(in the rows, 128 means zero)
A single turn carries every row of the set below to another of its rows. Some are shown first; where does it send the rows asked next?
dop: [201 103 119 137 126 128 131 110 110 130 118 164 168 117 130 112 122 133
  96 143 147  95 126 116]
Lan: [170 109 118 131 121 155 170 134  84 139 119 125 147  98 135 104 124 150
  86 142 115 115 141 155]
piza: [145 134 105 105 121 147 147 114 136 139 119  95 132 135 150 114 104 131
  94 148 105 115 132 147]
sako: [174 119 116 128 119 161 170 127  85 143 115 122 141  93 136 106 128 144
  94 138 113 121 137 151]
kizok: [149 129 117 118 127 151 121 105 117 141 126 125 114 120 148 130 111 133
 116 148 157  76 126 111]
pem: [153 113 111 146 126 125 161 116 163 148 105 146 152  82 136 116  82 139
 109 140 124 103 128 124]
Porig: [144 104 121 122 130 130 123 116 110 130 127 127 143 137 138 124  96 139
 107 155 154  67 128 106]
panan: [154 115 111 146 126 126 161 115 163 149 104 146 151  80 137 117  83 138
 111 139 124 104 127 124]
ruti: [153 113 112 147 126 125 161 116 163 148 105 146 151  81 137 117  82 139
 109 140 124 103 128 125]
bemit: [152 112 120 115 131 131 123 103 110 133 118 120 146 137 133 125  99 128
 121 150 146  77 123  94]
Rogik: [140 120 107 109 123 137 148 123 133 133 124  99 144 143 148 111  97 139
  85 153 106 107 135 151]
lani: [155 126 117 113 127 145 122  97 114 139 117 120 129 126 139 128 108 124
 127 147 149  83 121  97]
Rig: [144 121 107 106 123 135 148 117 132 133 118  95 150 146 143 111  96 133
  92 151 101 112 132 143]
konip: [154 114 112 145 127 125 162 115 163 149 104 146 152  81 137 117  83 138
 111 139 124 104 127 122]
Gula: [178 117 116 124 120 157 171 121  83 142 109 118 150  98 131 105 126 138
 102 136 107 126 133 142]
kol: [196 103 120 142 126 133 130 118 113 130 126 169 157 111 137 113 125 141
  86 145 154  89 130 128]
Zupo: [153 114 111 146 126 127 161 116 163 149 105 146 150  81 137 117  83 138
 110 139 125 103 127 125]
zon: [141 129 106 109 121 146 147 121 136 137 125  99 133 136 153 113 102 137
  86 150 108 109 135 154]
lobis: [142 115 120 123 129 142 122 117 115 135 132 129 123 125 147 127 104 141
 103 154 160  66 130 117]
fuzi: [147 130 105 103 122 142 148 111 133 137 116  93 143 141 145 112 101 128
  98 147 101 117 130 140]
feb: [177 107 117 126 122 148 171 125  80 138 109 118 161 105 126 103 121 141
  97 139 105 122 134 139]
fegul: [207 115 117 133 124 136 131 100 112 134 113 161 160 110 131 113 128 125
 106 138 144 104 122 111]
Kisig: [172 102 118 130 122 147 171 133  80 136 115 123 160 105 129 102 119 148
  88 142 111 115 139 148]
liruv: [198 117 118 139 123 144 129 114 117 135 126 169 141 102 143 116 132 138
  90 142 156  93 129 131]
tov: [205 123 116 134 123 146 129 102 116 137 118 164 143 101 140 117 134 129
 103 137 151 102 124 120]

konip moves to Zupo
Rogik moves to fuzi
Now find these:
lobis moves to bemit
feb moves to sako
kol moves to fegul

A single turn carries every row of the set below to another of its rows. Some are shown first; where does it send the rows asked next?
kemok: [123 136 121 101 122 135 145 117 135 130 117 103 116 121 135 143 175 148
 133]
Nakaz: [129 129 114 102 112 132 145 113 140 124 122 103 113 121 129 146 172 144
 126]
dedup: [120 126 132 164 156 140 134 121 119 128 116 129 110 123 146 133 156 127
  99]
ver: [113 130 144 162 138 128 122 138 116 126  99 107 132 124 121 135 152 128
 100]
rupe: [120 124 130 126 106 123 135 126 145 135 128  80 146 120 145 143 122 138
 111]
gena: [139 110 131 131 133 138 148 119 154 166 144 104 138 134 123 121 149 119
 156]
Fino: [132 127 130 132 137 106 119 140 119 119 113 118 127 114 105 145 111 109
 136]
nuz: [137 134 129 141 166 143 127 128 116 136 144 136 108 118 123 133 133 111
 117]
zomaz: [128 131 122 101 117 135 141 115 138 128 117  99 114 121 126 146 173 149
 130]
givid: [125 117 126 121 123 119 140 111 149 133 123  92 128 116 167 143 113 143
 129]
Dabas: [145 127 108 161 126 120 137 103 158 131 148 110 139 121 133 146 168 108
 142]
Suso: [126 142 138 140 146 132 119 149 110 135 131 117 134 120 102 135 132 108
 116]
fet: [126 131 128 162 159 139 132 113 110 128 131 140 115 115 130 132 139 112
 109]
misi: [130 142 119 157 138 119 140 116 146 141 135 109 151 122 147 141 172 110
 157]
mon: [130 120 133 127 141 145 137 105 148 145 138  95 118 119 166 138 127 149
 117]
Gebur: [116 140 142 160 147 130 121 133 103 130 114 120 139 116 112 132 139 114
 113]
dozu: [124 134 114 101 116 133 149 115 136 126 122 107 115 122 137 144 174 143
 130]
Zerag: [139 106 124 128 120 124 150 119 156 157 138 104 141 132 123 126 139 114
 161]
Tek: [138 109 130 131 122 132 146 123 154 162 141  99 144 134 115 124 146 116
 154]
zivav: [136 114 123 156 149 117 127 101 122 112 116 137 106 109 125 143 118 115
 126]
Guze: [126 123 137 153 136 108 117 121 115 114  98 117 129 110 106 143 119 118
 130]
pab: [124 129 138 131 125 149 132 120 144 148 142  83 136 123 145 136 136 144
 100]
bife: [123 112 133 155 126 105 123 126 127 108  87 109 121 118 121 146 131 128
 116]
kap: [152 121 125 158 133 121 121  98 163 132 132  95 134 119 115 150 163 124
 153]
batav: [143 119 122 133 157 117 127 120 125 120 126 137 101 112 125 144 111 112
 138]
Gekir: [140 106 126 129 131 131 151 116 155 161 142 110 135 132 131 123 143 117
 162]
ful: [130 107 120 158 144 117 134 108 131 110 104 131  98 116 146 143 134 126
 114]
nefam: [137 137 137 154 145 121 123 111 151 142 120  94 146 120 130 144 167 127
 168]

pab moves to rupe
batav moves to nuz
Now find these:
kap moves to Dabas
ver moves to bife
Gekir moves to gena
Gebur moves to Guze
kemok moves to zomaz

A single turn carries every row of the set below to another of its rows. Some are shown first; where does it send the rows asked next?
popim: [126 130 135 106  87 148 148 109 102 132 134  89 116  95 143 131 142  76
 110]
zonak: [131 122 136 103  81 151 146 120  99 121 144  93 105  96 135 115 131  77
 113]
vap: [157 128 118 146  86 179 143 146 146 123 115 123 116  94 119 134 106 117
 106]
pid: [133 119 138 121 101 128 153 113  82 113 126 127 114  91 129 136 114  61
 114]
Susat: [132 126  99 106 101 124 153 120  91 123 139 122  99  85 144 109 116  91
 117]
Pazim: [159 127 126 154  91 173 145 142 139 118 108 135 121  93 114 146 100 107
 105]
pud: [150 132 109 145  95 168 140 143 146 122 100 137 117  80 127 138 108 120
 108]
rike: [123 130 102 114 107 110 149 116 114 125 138 106 106  67 149 129 113  88
 120]
deru: [125 132 120 122  66 140 145 128  98 135 149  87 107  93 133 130 141  88
 116]
redun: [159 129 128 158  90 170 134 137 141 116  98 135 120  91 118 143 106 101
 111]
gid: [150 129 125 152  95 171 139 141 144 117  96 137 123  83 121 148 108 109
 107]
bufot: [126 136  97 106 104 125 155 108  98 135 133 112 108  83 152 120 129  92
 113]
vazuf: [159 130 107 150  95 166 146 144 141 122 110 138 116  89 120 137  98 118
 107]
fuma: [150 131 122 145  87 180 136 144 149 121 103 124 119  84 125 139 113 117
 107]
Vibo: [159 132 119 148  83 177 132 142 149 121 107 122 114  91 123 130 113 115
 111]
sogom: [126 134  92 130  88 111 153 125  87 134 139 121 105  82 136 131 124  93
 119]
Gevuv: [127 126 133 139  82 122 150 119  83 126 132 116 118  91 123 153 127  65
 115]
viled: [123 126 133 109  89 135 142 118 122 125 145  78 110  77 144 132 128  79
 118]
sor: [159 133 105 153  93 163 137 140 142 120 102 140 113  85 125 132 104 116
 113]
gir: [124 123 139 125 105 115 148 111 108 117 129 108 118  74 137 151 114  62
 117]
muma: [129 130 130 121 107 124 156 103  87 126 119 122 122  88 139 145 125  65
 112]

Gevuv moves to sogom
vazuf moves to vap
Now find these:
zonak moves to pid
gir moves to rike
fuma moves to gid
redun moves to sor
muma moves to bufot

A single turn carries every row of the set below to another of its rows. Some are shown first; where does it send the rows asked next?
gar: [117 150 136 133 112 132 103 127  86 146 119 127 112 117 127 162 124 135
 109 111 131 144 148 134  85 132 142 133]
mif: [116 106 132 128 139 152 117 141 138 145 138 126 167 132 125 126 135 115
 143 128 156 111 125 130 138 143 143 110]
Gadiz: [ 99 155 140 123 114 122 111 131 118 144 141 107 131 116 155 143 102 158
 124 133 144 146 124 142  99 140 131 145]
mokap: [120  98 110 126 154 154  98 146 143 134 133 125 166 128 125 144 133 118
 139 145 133 124 126 115 127 149 141 139]
biz: [112 158 106  99 121 101 110 116 104 131 144 113 119 121 139 161 120 148
 112 116 137 138 150 138 108 148 129 137]
lepe: [117  92 112 134 124 131 109 150 151 135 133 133 170 142 144 144 139 130
 138 145 128 120 130 117 130 138 138 131]
vebe: [ 98 157 113 126 103 109 116 148  91 145 125 120 124 108 138 156 116 137
 119 120 125 144 141 126  98 131 120 153]
Fufup: [130 116 122 120 134 133 103 141 130 125 133 124 167 143 111 143 142 102
 145 117 138 108 134 122 142 141 153 102]
giva: [125  96 135 143 113 147 106 149 137 141 134 143 163 145 123 127 142 125
 139 129 142 113 129 124 133 128 131 122]
Sanu: [100 157 125 131  99 116 118 149  85 150 126 124 121 109 130 145 117 137
 119 114 133 139 138 131 100 126 117 151]
beme: [110 146 134 133 119 134 110 126  94 153 120 125 113 112 138 161 120 142
 107 123 133 149 145 136  83 136 139 138]
nal: [107 152 123 107 118 120 120 115 106 149 149 118 116 114 139 141 115 155
 111 118 157 136 143 147 106 143 119 137]
vep: [135 101 117 132 115 126  97 150 135 121 130 137 165 154 120 149 147 116
 140 124 121 113 137 113 135 134 143 119]
debek: [115 153 124 111  94 122 100 130  78 140 134 112 123 125 140 152 118 140
 117 100 134 157 139 141  99 138 121 133]
digos: [118 167 125 112 109  97  92 130 110 115 135 102 130 130 140 167 112 141
 126 118 120 142 134 129 106 141 145 135]
mamaz: [108 150 125 113  97 127 106 129  84 148 136 113 124 121 148 146 115 148
 116 108 137 160 137 142  99 143 117 137]
boz: [111 150 115 107  99 118 102 129  83 139 135 110 125 122 149 157 118 144
 117 108 127 160 139 138  98 143 122 137]
Mipa: [123 121 129 116 124 160  96 146 145 134 126 119 157 147 132 121 133 107
 143 121 132 126 126 138 154 161 117 133]
naza: [129 123 122 112 124 149  89 144 141 122 123 119 158 150 128 133 137 101
 144 117 123 123 130 134 156 160 123 131]
zad: [120 119 117 111 130 149  96 146 150 128 125 115 161 145 142 135 132 108
 142 129 124 129 126 135 152 165 121 138]
zek: [127 103 130 133 143 166  95 145 131 139 135 134 161 132 107 129 137 113
 141 128 146 117 123 120 130 141 135 129]
Zive: [113 105 109 118 147 131 115 141 146 131 135 118 172 133 138 147 135 114
 143 141 136 118 132 122 138 149 152 116]
moli: [121 168 156 125 100 124  98 130  97 132 138 117 124 131 119 138 111 143
 126 101 146 134 127 140 108 130 131 128]
kuvir: [139 113 117 114 123 149 111 139 133 128 125 146 167 142 113 147 152 102
 130 122 122 118 133 116 137 139 118 110]
Sib: [107 162 118 127  99 107 110 148  84 141 123 122 120 114 126 155 118 131
 121 109 125 137 142 124 101 126 122 149]
lisun: [113 148 126 129 117 122 103 128  93 143 118 123 113 116 137 171 123 137
 107 120 124 148 148 131  82 138 146 137]
fibi: [122 161 126 105 111 113 106 114  92 133 146 122 114 124 118 148 123 143
 114  99 149 129 150 143 111 139 124 127]
perum: [128 107 124 120 127 161 122 139 141 146 129 146 168 131 126 135 147 113
 130 132 135 121 125 123 134 140 109 115]
funo: [135 108 114 123 146 147  86 146 128 120 131 130 161 139 105 147 141 107
 142 126 127 117 132 111 134 143 147 128]
sek: [128 106 106 110 132 143 118 140 147 134 125 139 171 133 134 153 147 110
 130 139 118 126 132 115 133 146 118 119]

naza moves to zad
Zive moves to mif
Sib moves to vebe
Now find these:
mokap moves to zek
vep moves to lepe
moli moves to digos
fibi moves to biz
gar moves to lisun
perum moves to kuvir
boz moves to mamaz

